One turning vector, and how many steps it has turned:
The counts run from 0 to 225.
[135  72 139 119 137 172 160 106 126 130 130 196 134 180 134 125 142 101
 153 110 131 156  79 115 139 139 130 176 144 126  88 148 146 105 148]	168
[168 110 133 135  95 143 142 135 107 131 121  91 150 118  96 148 132 107
 176 145 151 134 105 149 202 171 153 121 138 173 135 113 130 160 128]	62
[149  92 150 110 130 152 162 126 108 163 141 111 163 160 158 122 122  82
 155 134 165 104 112 172 169 154  78 110 154 122  95 148 143 142 133]	187
[111  94 136 104 101 113 137  98 105 132 109 111 130 116 145 118 167 134
 121 133 167 179 134 136 143 135 148 157  98 115 152 138 202  79 146]	199
[132 119 117  93 118 164 155 104 113  61 112 135 121 140 118 140 129 119
 176 126 112 131  48 134 106 130 132 164 112 123 146 159 123  85 109]	18
[121  96 147  83 126 141 108 110 107 123 140  77 160 134  99 136 101  99
 163 116 115 118  99 150 141 109 151 124 114  93 174 183 129 120 148]	118
[ 87  85 148 119  94 113 127 125 112 138 156 133 115 136 149 129 111 134
 176 122 190 174 120 137 111 158 163 145 116 134 134 165 175 133  98]	100
[124 121 167 130 121 162 165 146 119 144 118 125 152 136 168 125  94  98
 195 135 124 148  94 135 148 135  75 145 179 112 158 126 127 126 123]	33
[146 107 111 124 137 148 153 115 151 160 138  63 126 182 145 162 140  80
 118 128  94 134  83 134 132 138 122 101 154 137 117 170 155  98 127]	88
[102 119 137 113  96 125 110 146 107 152 146  68 163  80 102 137 136 116
 189 133 156 166  84 144 108 139 150 120 123 161 162 142 158 139 128]	215
[132 109 139  80  86 132 114 119 122 110 100 119 129 135 134 133 161  98
 152 129 187 185 124 153 166 143 132 149  96  84 149 128 183 117 143]	197
[138 112 177 163  99  84 142 148 118 141 127 127 129 161 124 174 137 142
 172 143 143 123 121  79 174 182 159 156 148 123 123 144 166 141 106]	159
[102 105 165 154  84 113 168 147 138  93 103 101  97 170 138 198 136 120
 137 130 118 142 123 168 155 132 113 157 144 105  88 134 149  87 130]	8
[128 110 167 135 114 166 139 161 110  93 108 148 138 157 160 134 124 115
 134  93 144 164  68 171 136 142 129 188 112  88 147 142 128 134 125]	133
[169 122 135 114 108 123  91  83  93 134 145 104 101 150 102 117 109  84
 150 121 141 127  88 104 180 160 174 109 116 110 132 160 132 118 140]	178
[164 113 165 147 120  85 148 152 127 122 131 116 127 152 135 192 135 120
 186 148 116 138 108  98 173 177 146 155 154 117 136 140 153 142 109]	158
[146 101 114 136 119 107 139 160  86  85 109 147 137 108 125 127 139 122
 143 137 115 164  83 168 136 132 140 174 125  89 150 145 154  58 127]	138
[170 100 150 131  90 114 125 141 131 110  75 155 103 165 124 149 121 126
 161 133 107 151 141 125 189 138 137 158 128  97 144 135 164  90 147]	43
[129  92 130 116 120 176 169 118 146 121 105 170 125 177 124 135 131  91
 148 114 139 176  92 116 149 140 121 177 149 143  88 149 143 103 138]	167
[ 90 144 169 114 107 154 136 110 103  97 123 152 117 136 130 135 158 109
 133 105 129 164  55 124 113 109 122 163 135 100 130 125 144  82 175]	14
[138 128 157 112 120 113 127 148  93 153 117 134 127 140 110 115 166 107
 113 124 163 152  82 137 120 172 122 184 121  72  74 140 147  94 153]	74
[151 147 131  90 107 134 144 114 115 111  55 114 111 108  97 135 151  96
 153 152 137 165 100 131 123 175 119 159 123 103  96 129 152  85 151]	77
[ 87 135 192 174 101 144 158 147  88 124 129 113 135 128 166 145 114 139
 125 119 153 130  83 156 147 130 115 156 150 110 144 119 152 135 181]	129
[128 103  89 107 137 160 159 104 162 152 115  63 126 168 123 159 125  90
 125 136 101 139  98 138 132 145 130 112 148 150 116 176 162  80 125]	87
[139  81 143 119 118 168 178  93  97 197 137  96 161 146 136 105 118 120
 144 147 150 117 125 160 152 167 116 107 141 178 113 148 152 124 116]	185
[145 113 122 141 107  97 126 114  95 133 150  86  93 152 116 149  95 121
 153 140  99 117  76 124 156 125 154 116 163 112 168 165 129  54 118]	24
[ 93 133 190 158  69 118 157 128 118 118 127 126 107 190 132 159 160 141
 113 111 131 136  91 145 126 128 134 161 123 125  88 143 161  98 141]	10
[131 128 139  96 142 167 136 168 140 159 130 110 192 145 103 131 129  77
 174 144 104 130  67 122 137 143 115 148 163 116 132 165 124 128 100]	152
[ 71  98 171 148 103  95 167 148 119 117 123 100 126 133 124 183 130 147
 137 149 153 120 150 168 136 144 142 150 136 134 107 146 169  91 115]	6
[153 133 138 110 106 107 140  78 103 108  93 101 111 118 131 123 189 105
 139 122 122 161  86  92 138 178 149 162  98 103 132 137 156 101 126]	79
[ 76 149 180 137  62 142 146 133 125 120 104 138 114 178 109 153 155 141
 114 113 146 136  91 146 104 133 140 150 127 151  93 141 167 102 143]	11
[146 100 159 143  71 121 124 114 122 125  97 169 128 171 123 100 146 131
 135 136 124 136 133 100 180 141 155 158 108 144 148 142 196 107 157]	45
[108 111  84 111 111 140 114 149 131 114 119  83 120 145 106 122 125  93
 122 148 132  95  83 150 111 130  88 137 119 138  95 158 191  95 166]	206
[120  87 151 109 122 130 139 119  93 155 142  76 158 115  89 135 101 149
 154 145 103 117 126 161 134 120 166 123 120 125 185 179 152  85 149]	120
[136 121 170 100  76 152 123 126 124 147  84 113 115 147 123 132 143 145
 141 134 186 162 125 156 135 182 144 154  84 104 131 129 183 154 129]	195
[ 86  87 135 107  96 117 130 130 131 123 133 128 108 131 126 136  90 125
 191 137 186 168 149 157 113 133 152 139 121 135 125 155 175 108  96]	101
[113 128 103  88 112 133 115  82 134 100  87  85 133 137 106 133 157  68
 138 124 152 118 102 114 148 163 146 126 126 148 129 169 168 101 103]	82
[139 113 153 107 119 148 144 177 130 129 102 153 144 162 140 130  91 140
 207 139 147 123 116 138 128 157  96 173 137 108 141 156 146 146  88]	37
[159 114 157 108 116 147 148 141 120 139 105  99  99 138 159 155 111 126
 158 154 160 150 114 163 160 174  83 157 121  71 109 117 158 148 155]	192
[140  98 163 126 122 102 114 176 112 135 125 158 133 165 135 131 104 141
 175 143 147 129 129 128 136 151 128 179 133  57 147 169 174 114 126]	39
[116  96 126 112 114 153 116 115 129  94 102 160 150 148 111 102 133  68
 143 120 135 128 103  96 181 116 120 152 146 132 134 147 188 102 180]	48
[109 134 163 139  83 116 129 155 148 123  94 142 122 157 101 178 121 113
 174 132 176 128 131 107 173 171 155 148 160 150 115 127 170 136 109]	161
[107 147 190 153  77 142 133 130 101 181 157 130 153 160 140 106 119 114
 157 127 135 126  82 120 133 139 119  98 186 144 164 146 155 119 126]	30
[ 90 131 165 118 109 153 160 102 102 111 128 151 114 124 127 122 148 141
 133 117 116 168  57 123  92 125 138 178 130 117 138 126 155  74 161]	15
[163 121 168 121 105 125 144 124 111 145 116  94  99 151 171 154 124 133
 144 132 154 155 115 153 151 183 114 172  97  61 121 121 155 147 150]	193
[157 137 123 113  95 153  95 136 133 129 144  69 140 136 109 148 141  88
 167 120 110 162  37 138 122 141 125 128 100 133 143 134 135 152 156]	212
[182 123 112 104  98 136 106  90 111 118 119 112  87 159  88 125  95  90
 169 136 140 118  81 115 175 167 154 115 112 124 114 159 127 118 142]	177
[ 90  77 123 108  94 112 130 137 131 117 137 129 106 148 132 145  98 102
 194 128 164 193 142 167 134 115 138 142 135 117 115 154 162  87 104]	102
